Named moves come first, each a turn or a mirror and shown by rows before and after it. Which of them, in which order, take the first row of each pair that follows to the second? Write the first one first, as in the answered first pair.
V (before -> after):
[-51 -23  23  -7 -17 -20   9 -11 -13  -4  16   1  -1   4   0  35 -25  32]  ->  [ -5 -13  12 -21  32 -24  -8   2  -1  10  40 -12 -14   0   0  29 -53 -11]
[-21 -15  51  -4  -4 -12   6 -12  10  29 -34  23   1  -5   3  27  -7  26]  ->  [ 13  -7  38 -12  34 -13  -9   1  20  43 -14   8  -8 -11   2  25 -31  -8]
[ 16   0  18 -18  28   0  -3  16  12  24 -10  -5  -3 -21  -6   4 -16 -10]  ->  [-22  -4  32  -9 -10   3   8   2   2  12 -25   8   6 -15  -6   7   6  24]
[-37  25  13  -5 -20  -2  23  -5   4 -13 -19 -20  -5  18 -13   9   9  32]  ->  [ 12  32  -4 -17  32  -6   3  10  14   5   3 -34 -20   7 -14   4 -22 -15]
Q (before -> after):
[  1  24  18 -31   4   4  18   5   5  -4 -11 -33 -31  27 -19  31 -59  20]  ->  [ -2 -12  63 -20 -18  16  -3  12   4  27 -13  -7 -34   0  12  33 -49   9]
[  2  10  14   9  -9   7  -2  37   9  -7  10  12 -31   7  18  11 -12  14]  ->  [  2  20   1   4  -5   2   2  37   8 -16  10   7 -28  11  11  10 -13  15]
[-12  -8   7   8  16  -4   3  -4  -8   5 -25  14  22  -5  -3 -16  20  -6]  ->  [-11   1  -6   5  19  -6  10  -6  -9  -4 -26   5  26   2 -11 -16  19  -1]
M (before -> after):
[-19  41 -11 -16  20 -35  16 -10  -1 -10 -36   2  11  18 -26   7   3  41]  ->  [-21  32  42 -10 -27   5  10   0   5   6 -30 -13 -21  20 -13  17 -22  36]
[-10  -9  -2  -5   2  -5  -5   0  -6  -4  -6  10   7   7  11   3  -7   2]  ->  [ -3   0  -5  -4   1  -3   1  -2  -8 -11 -12   0   7  14   2  -4  -8   7]
[ 13 -13  -2   4   7   2 -17 -11  -5  16 -20   3  13  12 -16  21  14  15]  ->  [ 15 -10   5   7   0   8 -14 -11  -2  15 -21  -2   7  17 -20  18  11  17]
[ 20  -6   0  14  19 -14  -4   6   3  27 -16   3  -9 -10   3 -12  -4 -27]  ->  [ 20   3  -2  16  20 -11  -2   5   5  23 -23   0 -10  -1   0 -14  -4 -23]
Now pairs of rows:
Each pair is 2 to 3 moves apart.
[-68 -19  -1   5 -46   9   1  -7 -26 -32  35   6  -1   6  11  15   2  20]  ->  [ -5 -23  -6  -6  10   9 -27  16  -9   1  66  -4 -18 -14  24   9 -37 -45] => Q V Q
[ 12  29   5  -8 -17  23  14  12  -4  -5  23 -44 -32  10  15  12 -32 -10]  ->  [-24  12 -44 -14  25 -35  23  -4 -22 -23  18  -5  18  -6  12  16  14  13] => V M M
[-17   9  23  31 -25  11  20   0 -15 -26 -12  28  20  -2   3 -33  30  15]  ->  [-24  18  -3  21  -2  -5  28  -3 -18 -38  -9  23  25   5 -10 -31  27  20] => M M Q
[ -4  19  16  18 -13   1   3 -17   2   3 -44  -8  -1  17  -9  -8   9  23]  ->  [-18 -13  32  10 -13  -5  -8 -15  -2  21 -30  14   7  -9  13   4  13  13] => Q M
[ 14  -7  38   3  -1  11   4 -13  22  28 -17  -2 -12  -8   5  -2 -24  -5]  ->  [ -4  16  13   2   0   3  23 -22  17   3 -26 -16  -7  14 -17  -4 -19  23] => Q V
[ 24 -10  18  24  38 -30  10  -1   0  46  15 -11 -26  -2 -21  -2 -28 -14]  ->  [ 20   3   2  20  41 -34  20  -6   0  32  13 -19 -28  12 -36  -2 -33  -1] => V Q V
[-21 -18   7 -10 -29   5  -4  18 -10  20  20  16  -4 -15  17  -9  11 -13]  ->  [ -1  -3   4  12 -37  20   0  12  -4  16  -3  11  -8   3   9 -31  20 -11] => M M Q
[ 18  43 -32 -34  55 -25  -5  10   8   2   7  -6  -9   6 -18  24 -38   4]  ->  [ 25   1   2  -2  53 -31 -32   7   5  37  -9  43  14 -31  17   2   6 -17] => Q M Q
[-58  -7  -7   2 -52  18  -1 -14   3 -29  48   8   8  11  16 -53  26  12]  ->  [ -1   8 -41 -14  12  10 -17   0  18 -15  76 -14  -7   9  11 -59 -12 -38] => Q V
[ -1  27   4 -17   4 -52  21   0 -20  13 -75 -27 -21  19 -41  21 -25  27]  ->  [ 24 -12  50 -10   7 -47 -12  13 -13  54 -62  -5 -30 -18  -2  23 -31 -15] => Q V
[ 34  17  -6   6  74 -44 -15 -12  24  26 -55  -4  11  -1 -10 -25   7 -12]  ->  [-13 -12  33  25  15 -34  -8 -23  13  25 -75  22  19 -10   6 -21  41  24] => Q V
[ 40  -6  17  24 -28  37 -27   2  24  18 -16   1  -6   5  10 -11   0 -30]  ->  [ 40  -9 -30  22  15  -1 -24  -6  16   8 -17  20  23  -1   1 -20  28 -29] => M M Q
[  2 -15   0 -25  19   8 -19   1   0   6  23   1   3 -20   3  21 -10  -5]  ->  [ 11 -21   9  -8  14  11 -27  -1   2  10  12  14   6 -27   9   7   8 -11] => M Q
[ 17  19 -24  -3  36 -10   7 -14  12   3 -12  -8   0  15  -2 -11   8 -11]  ->  [ 26  -3   2   3  33  -4  -8  -7  14  22  -4   5  -1  -6  20  -8   9 -24] => V Q V
[-17 -32  -1  35 -24  -5   3 -13 -24 -22 -16  47  38 -13  16 -16  64  14]  ->  [ 43  12 -64  10  60 -17   1  -2  -9 -25  12   4  23   6 -12 -23  17 -28] => Q V
[ 32  -1  13  21 -19   3 -36 -24  -5  31  -6  22  28   1  42 -24   6 -22]  ->  [  8  41 -34  15 -17  -4  -3 -36 -12 -13 -19  -3  32  37   1 -26   6  20] => Q V
[ 16  -8  15  20 -26  16  -4  -9   8   8 -29  -1 -18   8   5 -21   4   3]  ->  [  0  17 -24  -9   0   3  11  -7   2 -13 -11 -24 -25  22 -24  -4 -20  17] => Q M Q
[ 16 -25  31  34  -2 -25 -24 -21  18  17 -12   8 -16   8  -2  -9  -9 -22]  ->  [  1 -38  20  11  16 -44 -24 -18   8  19   9  11  -9  -2   2  13 -19 -19] => Q M M
[ 20   7 -24 -16  19  -9   0  12  -1  15 -24  -9  20 -11   4 -15  12   1]  ->  [ 12  18 -19 -24   8   3   8  16   4   9 -17 -29   2   3  -6  -5 -10  12] => M M Q
[ 24 -24  -7 -30  33 -29 -14  16  -3  17  40  -2   4 -31  28   3 -24 -14]  ->  [ 55   3 -32   5  41 -27  -7   0   3   2   1   0  17 -11  12 -38  10 -17] => M Q M
[ 24  21 -16 -11   6  25  12  -2 -12 -29  41  -4 -15 -15 -21  -7 -16 -21]  ->  [ -6  -8  24   2 -41  32  10  -8 -20 -16  27  26  -6 -31   1  -5   9  -5] => Q V
[ 21  16  -9  22 -19  17  -6  -7  23  22  -5  -2   6 -20  -4 -21 -12 -17]  ->  [ 21  20 -20  23 -13  11  -6 -10  22  16  -7  -1  12 -20  -6 -25 -10 -16] => M M M
[-26  -6   4   9  -1 -10   3 -25 -11  -5 -21  23  38  -7   4   4  49   8]  ->  [-28 -12  23   6 -16  -4  -1 -20  -9   5 -16  26  34 -15  12   6  40   4] => M M M
[ 55  33 -46  12  35  11 -11  11   0  -8  14 -10  -4  13 -18 -30  -6 -33]  ->  [-16  -8  12  40 -55  24   0  -8 -16 -16 -18  29  15   7   5 -22  50  22] => V Q
[ -7 -27  34  15 -27  20 -22   7 -11   4   7  21  15  -7  10 -10  28 -12]  ->  [-18  15 -18   4 -17   9   7  -3 -17 -31  -2  -5  16  28 -26 -10  26  22] => V Q V
[-44 -13  -9   1   1   5  -4 -13  -6  11   9 -25   7   2  -8  49  17   5]  ->  [ -7 -17  -4   5  22  11 -22  -5   5  31  18 -24   5 -12   2  43   8 -32] => M Q V
[  3  -3  16  26 -23  13 -10   6 -10   6 -14  10  -1  -2  10 -26  17  -9]  ->  [  4   5   2  26 -21  15  -8   1  -8   0 -19   6   0   5   6 -29  19  -7] => M M M
[-49   9 -11  11 -14 -29  32   7 -17 -27 -30  50  19 -16  -1  40  40  37]  ->  [ 58  24  -3   3  47   0 -12  37  12  17   6  14 -22 -28   8  20 -21 -57] => M Q V
[ -2  18 -42  11  21 -32  15 -14  -9 -18 -28  14  27  -3  -6 -16  42  21]  ->  [  9 -21   1  21   7 -21 -10  -3  -3  19 -20  38  26 -33  24 -17  44  -3] => V Q V
[ -8 -16  31  22 -38  20   5 -26   4   2 -16   8 -13   4  34  19  -1   9]  ->  [ 28 -13 -14   4  42 -12 -13 -19   8  14   5   9   2 -13  35  15 -10 -31] => V M
[-25  -9   8   2 -38  23  -4 -15   4 -13  -9   9 -21  14  -2   6  13   9]  ->  [-30 -18  -6   7 -15   1  -8 -17  -2  -9  -8  33   6   0   0   2  32   1] => M M Q
[  3  -2  46   7 -47  23  -6  -1  -7   9   7  20  -8   1  20   2  17   3]  ->  [ 10  42   3   5 -30  21  14  -7  -5 -19   0 -10 -13  32 -14  -7   7  20] => M Q M
[  3 -11  -9  -6  20 -11  -8   4   8   7   9  13   6 -11   5   0   5 -10]  ->  [  5  -4  17  -4 -11  15  -7  11  14   9  11  -7 -17   0   1   3 -13  -7] => Q M M
[ 28   3  30   5 -41  30 -34   0   4   6  17  25 -39  -8   1  -7  -4 -25]  ->  [  5  43 -11   2 -39  22  -3 -13  -1 -35   5   7 -33  27 -34  -8   1  15] => Q V
[ 51  18 -31  -1 -16  55  -8  15   1   6  32 -13 -29  18 -14  12 -24 -44]  ->  [-28 -10 -67   0  -8  -4  15 -12 -23 -18  14  41  33   3 -15  21  48  11] => V M M
[-29 -11 -43  10   3   8  13  -7 -27 -45  24  22  13  13 -17   7  19  18]  ->  [-23 -25  16  25 -44  44   5   2 -19 -27  19  17 -14   7   2   4   9  11] => M Q
[-64  -8  22 -27 -21 -26  14 -14  -8  -4 -13  -6   1   3   4  60 -15  48]  ->  [-48  10 -23  -8   6 -49  19 -30  -9 -20 -38   6  28  12 -11  30  21  46] => M Q M
[ 29 -48   2  -7  12  16  -7  25   5  53  16  29  -9 -19 -10  19 -31 -10]  ->  [ 37 -43 -27   2  35  -1  -7  16   1  47   0  38  13 -19 -13   2  -7 -15] => M Q
[  9  17  -2 -16   2   6  -3  11  11 -11  14 -30 -19   6 -17  17 -33   2]  ->  [-20 -20  -8 -14  16 -26  -6   4  -2  -3  12  19  22 -26   4  21   9   7] => Q V M
[-12 -29  38  12 -41   0   1  -5 -11  16 -17  -1 -36  -6  -1  29 -25  24]  ->  [-27 -27  19  -8 -18 -17   7  -2 -15  12  -3  -4 -30 -10  -5  46 -32  30] => Q M
[-43 -14 -13  -3  -6 -14  10  -8 -15 -20  15   8  19  -6  -6  10  14  19]  ->  [  3  -2  18  -6 -13  24  -5  13   3   1  32 -23 -22   0  -2   9 -33 -19] => V M M
[-37 -31  26   1 -41 -33  11  14 -10  20 -34  35  42   1  54  42  16   2]  ->  [ 27  38 -11 -25   3  -5  17  34  14   6  -8 -45  -9  43  10  38 -63 -33] => Q M V
[ 26  25   3  16   3  -5  -4  27  11   1  11  10   0  22  15 -40   8 -25]  ->  [ 17  27 -15   2  24 -20   4  27   8  -8  24  14  10  23   9 -33  10 -24] => M M Q
[-35 -21  34  -5 -46   3  13 -12   0  11 -31   9  -2  -6   1  20  14  24]  ->  [-42  -9  25 -21 -41  -3  19  -7  -4   1 -21  -5  -8   4  -7  36  -3  30] => Q M
[ 44   0  16  14  20  -1 -15  10   4  36 -18   1 -15 -17  24  -9 -21 -23]  ->  [ 45  17 -20   9  44 -19  -3   4  -3  24 -20  -2  -3 -10   7 -15 -17 -18] => M Q
[-51 -11 -12 -34 -17  -9  18  -5 -12 -16  13  10  -4  -8  -1  23  -2  28]  ->  [-42 -26  18 -16 -34  -1   4  -5 -11   0   6  26  -3 -20  15  14   8  17] => M Q
[ 17 -21  10   9 -31  27   4 -14  18  -4  17   1 -20   5  17 -28   9   8]  ->  [ 16  -3 -10   8 -28  21  14 -20  16 -23  14  -8 -19  19   3 -27  10  22] => V Q V
[-10 -20  31  -2 -16   2 -19   0   5  12   1  -4  -8 -11  12  -8  10  13]  ->  [ -1  16   1   3  -4   1  -2  -6   8 -10 -14 -18  -4  16 -15 -25  13  27] => M Q M
[-46 -30   3  -7 -17 -27  -5   8  -9  27   8  10  27 -20  22  33  -6  16]  ->  [-17   1 -38 -23  35 -35  -2  13  -1  21  21 -17  16  -3   3  26 -35  -5] => V Q
[ 25  19 -39  -7  47 -11  -2  -1  10  -9  18 -16   7  -3 -10 -10  -2 -20]  ->  [ 34  14 -30  12  37  -9  -9  -3  10  -4   0  -7  11  -8  -4 -28  16 -25] => Q M
[-26 -28  -1 -19  31   3 -34 -17  15   2  30  13   7 -20  -8  21   0   2]  ->  [ -2  -3 -24  14  39   3 -28 -28  21 -10  -2  16  18  -1 -17 -19  29   3] => M Q M
[ 16  29  -1  38   8  -5  -1 -11 -17 -36 -26  -4  11  44   1 -24  30  -4]  ->  [ 35   6  49  27  -4  19 -26   7  -4  -2   3 -13 -16  21  25  -8  -6 -36] => M V
[ 23  16 -38 -47  55   8   6   6   4  -9   8 -13  11   9 -29  -2 -11 -22]  ->  [-43 -32  29 -25 -32  21  10  -6 -11  -4 -21  29  27  -8   2   7  40  20] => V Q
[ 22  -6 -38  17  15  24  -7  -2  16 -22 -23  -9   8  18  -5 -24   6  -8]  ->  [  1 -27  -5  26 -17  31 -13  -4  14 -12 -29   9  12   3  10 -20  24   1] => V Q
[ 15  -8  49  25 -49  22  -7 -15  -6  13 -52   7  -9   6  -1 -57  10 -16]  ->  [ -8 -32  69  -7 -57  26  -8  -7  -8  25 -21   2 -18  -9  13 -20 -18 -19] => Q M
[-13  14 -25   5  37 -45  36   9  33  17  -2 -29 -31 -12 -24  -4   8  -6]  ->  [-24 -13  24  -2   7 -29  22  19  31  41  13 -22 -45 -33  -5  11  -5 -14] => M M
[-15   2 -11   5  24 -34  19  -7  -5  -3 -32  20  18   5   1   5  29  34]  ->  [ 33   2  40  20  -8  17  -2  10  12  23 -31  -2 -25   5  17  -9 -12  -4] => V M Q
[ 36 -12  21  -4  24  11  -7  10  21  18  21 -31 -35   0  10   3 -47 -34]  ->  [-38  -7  26  11 -41  13  27 -15   4 -24 -16 -22 -17  26  -5   9   0  45] => Q V Q
[-16  45 -12  37   8  11  25 -24  -7 -11 -27  -1  21  29  -6  19  36  32]  ->  [-37 -10  27  20   3   3   4 -14 -14  25  -1  28  26 -14  31  50  33  14] => M M
